Look-ups in named tables: a row name and a column name give one cell, copied from the table.

kem
|  | zem | nid | tam | gavenu | gumulev | subuvo | dadumu |
|---|---|---|---|---|---|---|---|
| rin | 82569 | 33789 | 52267 | 22554 | 65780 | 9199 | 49371 |
| soluvu | 46083 | 42850 | 44193 | 43751 | 40902 | 18884 | 51120 |
| fasok | 42130 | 37326 | 53998 | 23132 | 54062 | 36313 | 54330 |
| luvefo | 38143 | 62285 | 30952 | 45710 | 65560 | 12570 | 61822 |
| vove | 62652 | 32213 | 40143 | 56588 | 36753 | 38883 | 48752 |
| gasava | 58516 | 47425 | 62303 | 34910 | 59731 | 57354 | 49941 |
| lipug | 38697 | 60224 | 42324 | 51004 | 42682 | 36516 | 54640 |

luvefo, gumulev -> 65560
gasava, dadumu -> 49941
lipug, dadumu -> 54640
luvefo, dadumu -> 61822
soluvu, nid -> 42850
rin, subuvo -> 9199
soluvu, subuvo -> 18884
vove, gavenu -> 56588
soluvu, gavenu -> 43751
soluvu, dadumu -> 51120
gasava, gavenu -> 34910
fasok, gavenu -> 23132
luvefo, gavenu -> 45710
vove, zem -> 62652
lipug, nid -> 60224
fasok, gumulev -> 54062
soluvu, zem -> 46083
gasava, zem -> 58516
rin, gavenu -> 22554
Row with the largest dadumu: luvefo

Table sedo
	nad	mizaduk	sis
pofumip	8.1	7.6	2.1
fatepa	3.4	9.2	5.2
fufaru	6.3	4.9	6.4
robuba	3.6	7.7	7.3
vevoguk	9.0	2.9	6.8
vem	5.0	7.2	6.3

What is the sis of fatepa in sedo? 5.2
What is the mizaduk of fatepa in sedo? 9.2
What is the nad of vem in sedo? 5.0
What is the mizaduk of vevoguk in sedo? 2.9
What is the nad of fatepa in sedo? 3.4
What is the nad of vevoguk in sedo? 9.0
What is the nad of fufaru in sedo? 6.3
What is the mizaduk of vem in sedo? 7.2
What is the nad of robuba in sedo? 3.6
What is the mizaduk of pofumip in sedo? 7.6
What is the sis of robuba in sedo? 7.3
What is the sis of fufaru in sedo? 6.4
What is the mizaduk of fufaru in sedo? 4.9
What is the sis of vevoguk in sedo? 6.8
What is the sis of pofumip in sedo? 2.1
What is the mizaduk of robuba in sedo? 7.7
What is the sis of vem in sedo? 6.3
What is the nad of pofumip in sedo? 8.1
Which row has the largest mizaduk? fatepa

zer
         zemibud  gupo  big  gevuvu  nov  tigena  ruzim  pap  nuv
pon           90   153  154     157  150     140    127  166  158
mup          202   226  141     171   67     180    167  133  143
vodufir      124   136  143     154  145     156    134  157  154
refisur       54   140  147     177  153     144    103  164  141
buk          174   145  165     154  173     142    145  141  160
gul          146   152  147     147  146     145    147  147  146
gevoso       156   150  153     141  141     155    148  135  162

gupo of gul: 152
pap of mup: 133
tigena of refisur: 144
ruzim of gul: 147
gevuvu of gevoso: 141
nov of mup: 67
pap of gevoso: 135
Which row has the largest nuv? gevoso

mevof =
,pef,gabile,fopu
niz,153,168,159
lam,153,133,197
kazaz,134,91,218
gis,119,187,36
lik,177,154,173
vez,162,169,174
nunepu,169,138,147
pilem,162,98,223
ranimot,149,156,137
motep,137,173,146
pegol,139,115,180
tanili,161,154,128
tivi,152,119,188

gabile of pegol = 115
fopu of gis = 36
gabile of vez = 169
gabile of lam = 133
pef of pilem = 162
pef of pegol = 139
pef of gis = 119
pef of nunepu = 169
pef of motep = 137
gabile of gis = 187
fopu of vez = 174
gabile of ranimot = 156
fopu of ranimot = 137
gabile of lik = 154
fopu of pegol = 180
fopu of niz = 159
gabile of motep = 173
fopu of tivi = 188
Row with the largest fopu: pilem

mibop:
,kilek,fuvubub,rofomi,felofe,muzu,zun,venod,bal,pulefig
devuvin,22.7,59.3,48.1,80.7,45.2,37.2,58.2,55.0,47.0
noroko,93.2,49.0,72.0,8.9,57.3,52.7,47.4,57.7,54.3
tid,35.5,55.3,52.8,68.0,51.5,41.1,57.4,54.4,49.6
defivuk,19.2,57.5,38.2,87.3,46.1,54.5,54.3,50.3,55.5
sol,64.1,53.0,64.5,39.1,56.2,44.8,57.8,56.2,47.3
pakud,56.3,49.7,38.4,51.3,50.0,80.8,37.0,47.0,73.9
nafenu,85.5,50.2,75.4,17.1,58.1,39.3,55.0,59.5,44.5
fimu,66.1,52.2,61.0,39.0,54.4,59.0,52.4,54.8,52.3
kap,22.6,56.6,40.9,85.7,48.1,55.0,57.3,50.3,55.1
mev,30.5,55.5,34.3,78.8,46.3,75.9,46.3,47.1,64.8
mot,46.6,52.6,41.8,62.1,49.4,70.2,45.8,47.9,64.4
gamin,15.9,58.7,45.3,89.9,47.9,43.4,62.1,51.6,48.5
vabefig,57.5,50.6,42.7,49.6,49.8,77.1,38.9,46.8,69.8
ziso,38.7,54.5,39.4,71.5,49.2,70.6,48.4,48.0,62.5

noroko, felofe -> 8.9
noroko, kilek -> 93.2
kap, kilek -> 22.6
ziso, venod -> 48.4
defivuk, venod -> 54.3
nafenu, rofomi -> 75.4
tid, venod -> 57.4
devuvin, pulefig -> 47.0
gamin, rofomi -> 45.3
mot, venod -> 45.8
tid, fuvubub -> 55.3
kap, fuvubub -> 56.6
ziso, pulefig -> 62.5

